In the rows, 128 means zero.
One turn or mirror swaps these rows in pairs. Which row does each one swap with?
The rows were stretched afterwards, more along some directions than others.
Q_617: [137 150 156 118 125 124 128 136 140 121 137 134 103 142 152 136]
Q_331: [111 105 107 159 163 135 142 120 142 115  86 148 155  91 107 101]
Q_714: [118  96 124 174 148 129 132 107 149 111  93 131 145  84  99  90]
Q_67: [136 140 151 123 113 120 128 130 143 120 145 124 111 143 138 135]
Q_11: [154 121 114 127 143 131 118 128 126 119 117 135 137 130 114 111]
Q_252: [156 121 112 140 127 140 126 125 134 121 126 136 142 143 110 117]
Q_409: [105 153 173 142 176 121 145 145 150  79 106 129 132 109 137  92]
Q_289: [120 146 137 129 169 116 105 113 149  74 115 148 114  99 126  84]
Q_350: [155 119 115 139 138 132 129 129 132 121 115 138 137 135 109 113]
Q_263: [109 113 146 110 146  93 135 139 133 120 105  93 137  91 108 130]
Q_654: [121 143 131 130 168 126  96 111 139  77 114 154 116 100 129  88]
Q_976: [160 152 137 132 126 114 158 129 152 116 140 116 116 143 125 122]
Q_894: [108 155 142 123 173 125  94 117 137  79 114 155 112  94 155  89]
Q_111: [114 111 134 141 150 129 108 132 120 123  96 127 151  96 137 107]
Q_612: [132 111 126 142 150 139 120 133 120 124 101 132 153 120 131 109]
Q_793: [137 147 152 117 131 120 123 130 139 117 142 128  99 133 148 130]
Q_155: [139 123 105 112 123 119  94 121 116 128 113 119 130  92 123 112]
Q_984: [119 109 133 125 149 101 166 137 148 117 103 103 138  98  80 128]
Q_794: [155 154 134 131 133 114 164 130 153 115 135 120 118 144 123 121]
Q_968: [146 143 130 101 103 124 106 123 129 136 142 131 102 137 140 145]
Q_18: [123 143 136 129 169 124 111 114 148  74 113 153 114 105 125  90]
Q_777: [147 135 108 101 105 118  86 119 117 142 128 118 118 102 130 129]
Q_788: [148 123 133 155 125 119 179 119 158 109 119 128 123 140  87 119]
Q_204: [124 110 103 155 165 162 130 111 134 122 103 154 140 110 111 123]
Q_561: [113 130 148 136 144 135 175 140 152 106 110 132 124 125 117 135]
Q_995: [147 129 101 105 106 124  93 122 114 152 125 122 119 107 124 139]
Q_854: [112  98 131 158 146 125 118 121 127 121  93 122 145  87 111 104]
Q_162: [122 121 131 165 197 142 147 116 148  80 104 138 133 108 106  95]
Q_361: [119 117 140 114 141 128 113 134 114 108 107 143 138 136 138 130]
Q_44: [118  94  99 159 158 145 146 114 141 122  85 152 155 101  93 114]
Q_384: [142 130 107 109 122 118  94 124 115 137 115 118 124  96 125 121]
Q_188: [117 113 139 111 138 131 116 133 113 110 103 143 138 138 140 134]
Q_905: [101 150 164 129 157 136 142 155 133 101 108 136 134 124 143 119]
Q_688: [110 149 143 124 175 121  96 116 140  75 109 152 112  94 144  87]
Q_4: [112 149 183 140 160 108 156 146 152  86 124 118 116 125 144 106]
Q_754: [109 144 176 156 179 113 156 141 156  72 110 122 126 107 131  85]
Q_702: [149 130 102 103 105 130  86 121 110 149 127 122 119 111 131 137]
Q_239: [156 130 106 126 134 134 118 118 133 114 124 144 126 135 107 115]
Q_887: [155 141 134 143 129 124 169 131 151 111 131 123 118 151 113 120]
Q_744: [105 127 149 136 146 139 155 139 144  98 104 137 129 116 135 123]
Q_606: [118 111 120 156 179 159 141 114 141 104 102 153 130 113 113 119]
Q_161: [124 135 134 105 122 148 123 139 114 134 110 156 137 154 146 153]
Q_751: [113 111 147 132 149 101 171 134 157  97 104 105 134 100  81 120]
Q_820: [118 126 138 106 129 132 111 136 116 124 110 145 136 142 149 139]

Q_44 swaps with Q_561
Q_744 swaps with Q_331
Q_11 swaps with Q_793
Q_777 swaps with Q_654

One turn or mirror swaps these rows in pairs. Which row does each one swap with?
The rows were stretched afterwards, more along some directions than others.
Q_158: [104 119 134 137 161 153 146 103 181 102 151 133 135 168 106 124 156 123
 121 120 127 144 131 167  96 121 147 138]
Q_921: [122 138 124 140 137  92 115 134 168 125 151 112 133 140 101 133 121 118
 132 135  89 121 113 100 153 132 137 161]
Q_146: [ 78 145 163 139 107 130 127 120 185 135 200 148 156  92 129 150 140 123
 123 116  99 113 139 141 107 186 141 107]
Q_663: [117 123 104  94 108 158 135 166 132 100 161  98 134 110 110 132 156 115
 120 150  85 133 129  89 134 132 155 148]
Q_838: [ 91 147 168 123 123 137 127 134 172 147 212 151 173 122 123 128 142 121
 119 113  99 124 104 123  99 118 118 130]
Q_899: [129 122 100  94 145 164 156 142 160  97 145 114 135 129 120 148 134 150
 133 164 114 157 123 147 143 130 163 122]
Q_153: [119 101 104 147 148 150 199 123 133 114 155 120 142 106 108 158 148 153
 120 139  84 116 116 122 131 175 119 124]
Q_629: [131 155 131 109  96 141 122 170 150 118 159 142 131  94 107 126 154 113
 125 109  87 119 127 106 120 115 129 165]
Q_486: [111 147 118 123 132 163 170 153 168 119 196 139 153 125 101 158 149 127
 126 123 137 134 107  96  94 119 127 141]
Q_36: [137 110 132 145 135 139 161 132 132 118 146 133 137 100 102 138 148 113
 124 147  75 141  64 128 128 182 127 160]
Q_853: [122 163  99 140 122 120 114 146 129 141 142 131 158 112  93 115 125 129
 137 122  68 105 131 103 151 146 145 130]
Q_781: [150 102 156 167 170 123 154  92 132 127 171 128 131 130 123 143 131 116
 120 137 107 152  98 148 107 152 107 157]
Q_712: [131 124 100  77 125 109 179 144 162 123 162 144 134  95 122 158 130 168
 116 139  99 159 113 121 129 145 140 146]
Q_994: [106 128 113 142 103  97 148 139 177 151 171 144 173 144  78 142 118 145
 126 110 123 118 119 110 106 116  98 140]
Q_430: [113 100 130 126 143 133 132 124 163 118 148 106 134 147 111 157 141 130
 124 159 122 140 114 149  99 145 159 141]
Q_972: [112  85 149 152 126 135 184 120 159 138 165 150 135  99 105 175 155 118
  93 114 111 119 139 135 120 190  99 155]
Q_281: [149 156 105 140 135 150 167 130 132  87 122 117 132 111 121 142 157 148
 132 131 115 151 134 133 148 151 147 121]
Q_832: [116 141 136 150 162 152 168 101 157 124 165 160 162 130 105 129 117 119
 106 122 114 122  89 141 137 153 128 130]
Q_818: [109 142 127 135  96 150 170 159 158 123 176 141 184  87  88 128 159 125
 115 110  97 101 116 109 141 154 132 161]
Q_122: [ 93 133 119  87 113 146 148 154 138 122 174 108 149  70 129 166 134 153
 121 156  95 119 133 125 149 167 141 100]
Q_348: [138 120 144 176 149 139 178 104 123 101 145 118 119 102  96 129 147 141
 122 109  71 102 112 140 145 175 119 115]
Q_100: [133 155 144 142 152 142 141  91 146 114 151 143 132 124 129 140 153 123
 127 123 113 153 140 172 110 172 138 133]
Q_722: [133 171 135 118 122 143 103 144 144 118 136 140 114 124 109 117 138 120
 127 136  92 136 111 132 142 125 140 120]
Q_437: [ 92 136 133 148 102 141 162 139 158 139 172 155 153 115 108 142 128 146
 128 115  98 101 114 113 129 153  90 127]
Q_208: [136 156 151 151 126 126 101 123 142 129 162 135 130 131 126 127 137 117
 131 118 104 157 148 144 112 128 107 108]
Q_479: [108 125 129 132 127 130 124 146 175 119 161 116 142 126 123 157 160 138
 129 146 121 102 155 138 115 153 145 140]
Q_592: [100 152 155 147 111 134 124 121 164 115 177 127 140 112 128 137 150 129
 133 111 127 115 134 167 110 168 149 134]
Q_569: [116 108 143 145 149 130 185 105 144 131 161 114 143 108 112 180 129 129
 129 139 104 150  98 133 101 179 116 131]
Q_745: [139 113 132 134 143 152 192 123 142 118 178 125 131 100 109 158 136 140
 111 143  80 116  72 117 139 163 144 130]
Q_484: [115 143 127 105 130 150 130 119 143 110 187 130 146 109 123 150 164 123
 109 126  94 150 146 136  94 155 148 145]
Q_86: [143 119 142 160 124  91 157 103 130 135 179 105 157  96 113 151 118 126
 125 134  92 126 103 113 136 162 110 140]
Q_248: [ 92 109 129 117 108 114 173 123 163 134 185 149 167  93 101 165 140 139
  99 129 111 128 106 117 109 175 115 171]
Q_191: [148 130 140 142 130 102 150 138 140 144 135 148 142 102 116 143 129 171
 102 121  79  92 136  95 182 148 114 133]
Q_637: [119  98 135 148 132 133 181 106 188 121 135 158 148 135 101 157 162 154
 109 105 149 114 115 163 102 153 113 139]
Q_516: [132 152 147 123  73 138 115 137 119 121 149 150 118 112 138 128 138 123
 116 127 117 168 138 146 127 144 108 139]
Q_404: [126 121 108 129 106 127 188 125 140 125 132 120 160 100 118 147 121 137
 137 138 110 173 123 156 154 178 139 140]
Q_140: [ 92 151 147  86  83 127 122 145 190 118 163 147 148 111 110 136 140 125
 132 121 128 137 126 134 101 126 143 156]
Q_477: [142 155 113 132 104 119 145 143 153 128 162 125 146 114 105 125 115 139
 132 122 104 127 123 123 181 142 135 138]
Q_949: [147 146 111 141 142 166 160 136 113 115 138 116 143 124 107 119 141 113
 124 152  84 149 117 122 163 150 136 135]
Q_202: [133 149 137 135  98 118 129 146  99 127 139 100 113 111 149 144 137 118
 145 116  82 151 149 110 143 150 110 109]
Q_886: [ 93 130 172 122  93 144 127 150 172 119 197 118 145  92 127 163 155 110
 132 144 102 124 129 129 109 171 134 144]
Q_741: [123 129 113 127 134 134 142 115 161 101 174 115 132 163 104 143 141 122
 124 122 110 171 123 128  95 113 123 144]
Q_817: [102 120 122 126 141 160 139 119 153 110 149 138 123 136 120 138 139 105
 124 148 153 173  97 170  87 144 154 170]
Q_699: [108 154 113 128 139 167 138 130 146 124 162 151 145 129 117 119 146 121
 114 113 117 151 109 144  99 117 154 119]
Q_638: [121 163 139 128 119 122 105 183 168 133 177 149 147 130 117 134 163 158
 116 133  90  84 151 104 133 123 116 139]
Q_833: [126 161 146 144 128 134  94 158 163 133 143 145 133 118 108 121 157 137
 122 127  80  48 142 110 151 135 143 135]
Q_322: [128 144 139 123 173 143 129 120 172 132 162 159 143 150 129 118 128 146
 134 132 117 129 100 168 126 129 163 115]
Q_296: [ 98 129 156 114 139 121 142 129 182 102 170 102 146 108 122 159 156 149
 118 129 129 114 151 129 114 131 140 136]
Q_948: [135 136 107 118 129 140 155 114 112  85 139 105 132  99 128 143 147 161
 118 156 104 150 126 144 143 172 152 129]
Q_284: [139 110 125 124 133 113 179 135 185 130 131 127 158 119  99 152 144 148
 112 131 130 121 124 150 140 135 159 153]
Q_509: [170 131 135 124 138 109 156 107 133 128 165 142 149 114 110 122 125 154
 116 125  63 118  91 115 146 136 134 139]
Q_532: [125 101 132 120 164 146 139 113 169 118 150 129 142 151 120 109 158 148
 121 126 106 119 123 164 124 117 142 149]
Q_327: [ 88 151 139 104 114 151 152 148 198 140 188 136 165 134 120 153 139 115
 119 133 169 149 135 142 106 120 140 150]
Q_636: [144 156 108 141 141 113 143 150 143 143 179 145 147 148 105 138 131 133
 122 113  88 133 113  97 125 110 134 176]
Q_989: [131 141 137 155 155 136 116 112 141 119 117 122 130 114 132 121 147 126
 144 116  77 111 149 149 166 175 148 114]
Q_324: [156 119 105 113  90 126 150 132 120 132 200 151 153 122 127 125 124 152
 111 125  92 157  96 129 118 122 114 160]
Q_376: [ 88 126 117 105  98 133 142 133 156 115 151 114 139  84 105 150 132 119
 119 144 131 133 121 134 123 160 161 145]
Q_845: [107 124 103 121  85 130 148 156 141 122 170 150 142 146  96 148 138 135
 120 127 116 173 136 124  97 129 103 179]
Q_816: [115 133 121 127 116 139 133 161 157 123 161 146 128 119 119 157 155 130
 105 165  94 128  94 116 117 155 147 152]
Q_370: [128 169 154 132 132 137 140 138 154 141 163 151 131 114 130 126 134 117
 112  96 108 120 107 111 134 106 136 139]
Q_718: [ 91 168 157 143 145 145  94 134 192 114 145 136 143 149 109 117 123  86
 134 127 127 118 134 141 140 129 142 133]
Q_326: [104  92 157 118 146 110 150 125 197 149 199 132 148 125 120 153 121 130
 119 133 116 135  83 137 113 141 133 149]
Q_125: [126 149 145 123 125 132 126 151 194 117 136 156 156 113 104 140 156 115
 119 135 101 109 130 144 134 147 150 153]
Q_496: [141 132 126 105  99 117 180 131 140 138 211 123 156  93 133 179 131 142
 114 132 118 152 110  98 112 156 105 147]
Q_134: [119 130 155 151 158 154 145 133 165 111 141 154 148 142  99 117 157 123
 139 125 100 123 102 149 109 136 118 126]
Q_50: [126 115 136 115 140 161 164 145 168 110 182 130 183 112 118 157 173 143
 118 151 109 124 120 136 102 141 142 149]
Q_346: [108 109 114 118 146 136 181 118 186 131 174 151 168 138 113 135 105 143
 117 129  95 145  94 144 146 132 140 128]
Q_911: [ 77 124 161 111 148 161 160 107 176  99 156 139 126 120 123 178 136 122
 108 137 165 156 126 168 101 144 133 134]
Q_914: [129 135 140 170 154 129 158 113 165 116 151 134 123 115  92 134 136 129
 119 115  65  92 103 115 142 158 137  98]
Q_341: [ 82 113 166 130 138 118 155 145 184 152 211 132 141  98 132 174 126 130
 114 134  74 121 118  94 123 151 107 122]
Q_383: [137 121 127 103 125 140 140 163 159 102 130 113 139 104 113 141 161 138
 128 168 100 115 116 122 134 134 171 129]
Q_631: [123 111 134  96 124 123 195 123 155 139 192 128 165  81 145 172 115 165
 127 150 110 151 102 130 128 162 135 109]
Q_864: [ 93 153 100 125 134 156 158 176 150 125 172 146 148 132 108 121 139 158
 123 126  76 110 113  92 145 120 122 125]
Q_850: [140 138 135 128 128 146 144 118 149 111 123 146 132 117 120 132 172 136
 129 128 123 138 125 172 112 161 117 160]
Q_176: [134 153 154 157 169 145 105 105 128  96 147 113 133 150 140 135 139 103
 130 154 109 147 114 154 136 140 154 142]
Q_373: [136 121 125 104 101 125 176 139 127 135 151 137 123 108 132 171 154 157
  99 115 131 131 124 129 108 140 126 124]
Q_150: [142 142 111 129 127 161 116 146 108 110 190 118 147 123 125 126 147 127
 134 154  83 145 135 106 132 147 140 128]
Q_671: [134 104 115 105 126 105 143 156 166 117 182 131 167 135 115 128 159 153
 117 144  79 136 113 111 110 115 140 170]
Q_790: [113 121 136 107 128 145 151 129 166 105 172 123 157 102 137 153 166 165
 111 129 130 132 171 149 125 146 155 121]
Q_982: [124 142 105 175 134 133 151 126 148 132 147 131 128 155 122 142 122  91
 137 120 118 155  98 129 141 158 136 161]
Q_406: [117 129 127 134 127 129 132 166 154 114 169  94 164 126 106 143 154 134
 129 151  89  95 107 102 134 117 128 124]
Q_48: [ 89 167 126 127  84 120 134 168 180 134 130 155 150 124 117 147 131 138
 129 115 143 127 127 107 139 130 128 157]

Q_886 swaps with Q_745
Q_663 swaps with Q_496
Q_994 swaps with Q_853
Q_982 swaps with Q_972
Q_373 swaps with Q_202
Q_324 swaps with Q_629
Q_404 swaps with Q_284
Q_341 swaps with Q_816
Q_158 swaps with Q_100
Q_817 swaps with Q_781
Q_348 swaps with Q_592

